0: tensor([  0, 126, 188, 116, 117, 102, 128, 253, 130, 159, 183,  99, 155,  52, 171, 153, 112, 137,  47, 172,  96, 106, 134, 151])
1: tensor([123, 208, 208, 150, 123, 108, 134,  36, 110,  71, 111,  48, 159, 167, 159,  98, 121, 228,  65, 147,  98, 158,  60, 143])
2: tensor([132, 221, 221, 179, 108, 123, 140,  34, 106,  75, 124,  62, 164, 151, 141,  76, 115, 190,  76, 124, 119, 145,  73, 129])
3: tensor([117, 218, 188, 175, 118, 110, 140,  29, 102,  74, 123,  49, 150, 169, 165, 115, 107, 232,  61, 150,  93, 155,  65, 122])
4: tensor([ 77, 120, 128, 202, 116, 167, 114,  30, 134,  82,  54, 104, 126, 112, 143, 119, 136, 255, 117, 111, 123, 172, 109, 142])
5: tensor([137, 192,  70, 133, 148,  99, 121, 178, 144,  21, 143, 192,  47, 110,  76, 137, 131,   0, 192, 170, 145, 138, 182, 152])
6: tensor([161,  62, 121,  91,  43,  89, 138,  34, 182, 201, 148, 131, 129, 157, 167, 148, 119, 222,  70, 147,  96, 112, 199, 139])
7: tensor([ 96,  44, 128, 183, 105, 182, 126,  40, 136,  64,  94, 170, 128, 123, 135,  78, 159, 255, 125, 159, 116, 139, 106, 139])
8: tensor([ 79,  63,  94, 102,  98, 121, 132,  37, 209, 193, 191,  39, 125, 156, 143, 140, 149, 255,  89, 119, 115,  93, 170, 129])
9: tensor([100, 240, 206, 147,  91, 118, 126,  48, 112, 115, 110,  17, 153, 179, 121,  90, 130, 222,  77, 158, 123, 146,  73, 128])
10: tensor([163, 109,  49,  86, 184, 155, 115, 209, 177,  74,  93, 106, 112, 139,  84, 138, 140,  12, 180, 148, 181, 133, 148, 114])

tensor([100,  32, 108, 121,  88, 151, 135,  51, 158,  85, 126,  45, 121, 164, 169, 140, 128, 255, 115, 123, 111, 111, 172, 161]) -> 8 7 4
tensor([157,   5, 138,  85,  71, 114,  99, 121,  90, 225, 158, 221, 170, 127, 145, 131, 137, 241, 110, 171,  94, 102, 127, 123]) -> 6 7 8
tensor([153,   0, 154,  83,  90, 108, 110, 158, 113, 172, 178, 197, 171, 102, 137, 149, 130, 250,  66, 142,  98, 111, 126, 145]) -> 6 7 8
tensor([ 51, 124, 160,  96,  86, 138, 185, 182, 143,  55,  99, 158, 139, 141, 234, 136, 146, 144,  64, 156,  87, 114,  70, 162]) -> 0 1 7
tensor([138,  27, 166, 162, 112, 159, 147, 241, 155, 255, 151, 147, 115,  77, 106, 136,  84,  77,  71, 108, 134, 147,  86,  89]) -> 0 10 6
tensor([129,  64, 145, 152, 131, 127, 128, 255, 136, 255, 147, 177, 140,  66, 144, 140, 128,  42,  59,  81, 120, 107, 109, 104]) -> 0 10 6
tensor([ 56, 122, 201, 126,  98, 112, 111, 232, 101, 174, 154, 110, 166,  51,  86, 152, 115, 159,  42, 200, 131,  86, 158, 123]) -> 0 6 9
tensor([185, 178, 157, 124, 118,  96, 138,  18,  84, 160, 111, 146, 174, 129, 172, 130, 153, 105, 235,  16, 130, 124,  73, 141]) -> 2 1 4
tensor([156,  35,  47,  95, 133, 183, 104, 211, 108, 106,  97, 183, 121, 136, 118, 123, 143,  24, 152, 184, 157, 139, 167, 144]) -> 10 5 7
tensor([128,  36, 135,  90, 132, 162, 111, 224,  29, 252, 175, 164, 158,  56,  74, 145, 140, 110,  58, 165,  97, 141, 171, 153]) -> 0 6 10
tensor([173, 126,  54,  89, 192, 148, 101, 196, 161, 103,  92,  96, 108, 131,  82, 126, 154,   1, 160, 167, 179, 144, 161, 103]) -> 10 5 0
tensor([195,  65,  79, 163, 132, 143, 116, 255, 142, 208, 119, 204, 127,  84, 141, 145, 133,  18,  42,  91, 126, 142, 136, 110]) -> 10 0 5
tensor([159, 240, 165, 124, 176,  94, 140, 114,  47,  86, 130, 161, 155, 152, 179, 111, 155,  98,  50,  42,  93,  95, 184, 115]) -> 2 1 3
tensor([159, 186, 105, 139, 152,  91, 130, 185, 144,  31, 168, 142,  37,  79,   0, 140, 129,  74, 162, 161, 153, 149, 189, 128]) -> 5 10 0
tensor([115,  95,  88,  99, 142, 134, 118,   1, 199, 159, 136,  64, 154, 166, 160, 127, 170, 255,  77, 133, 104, 100, 138, 113]) -> 8 6 4
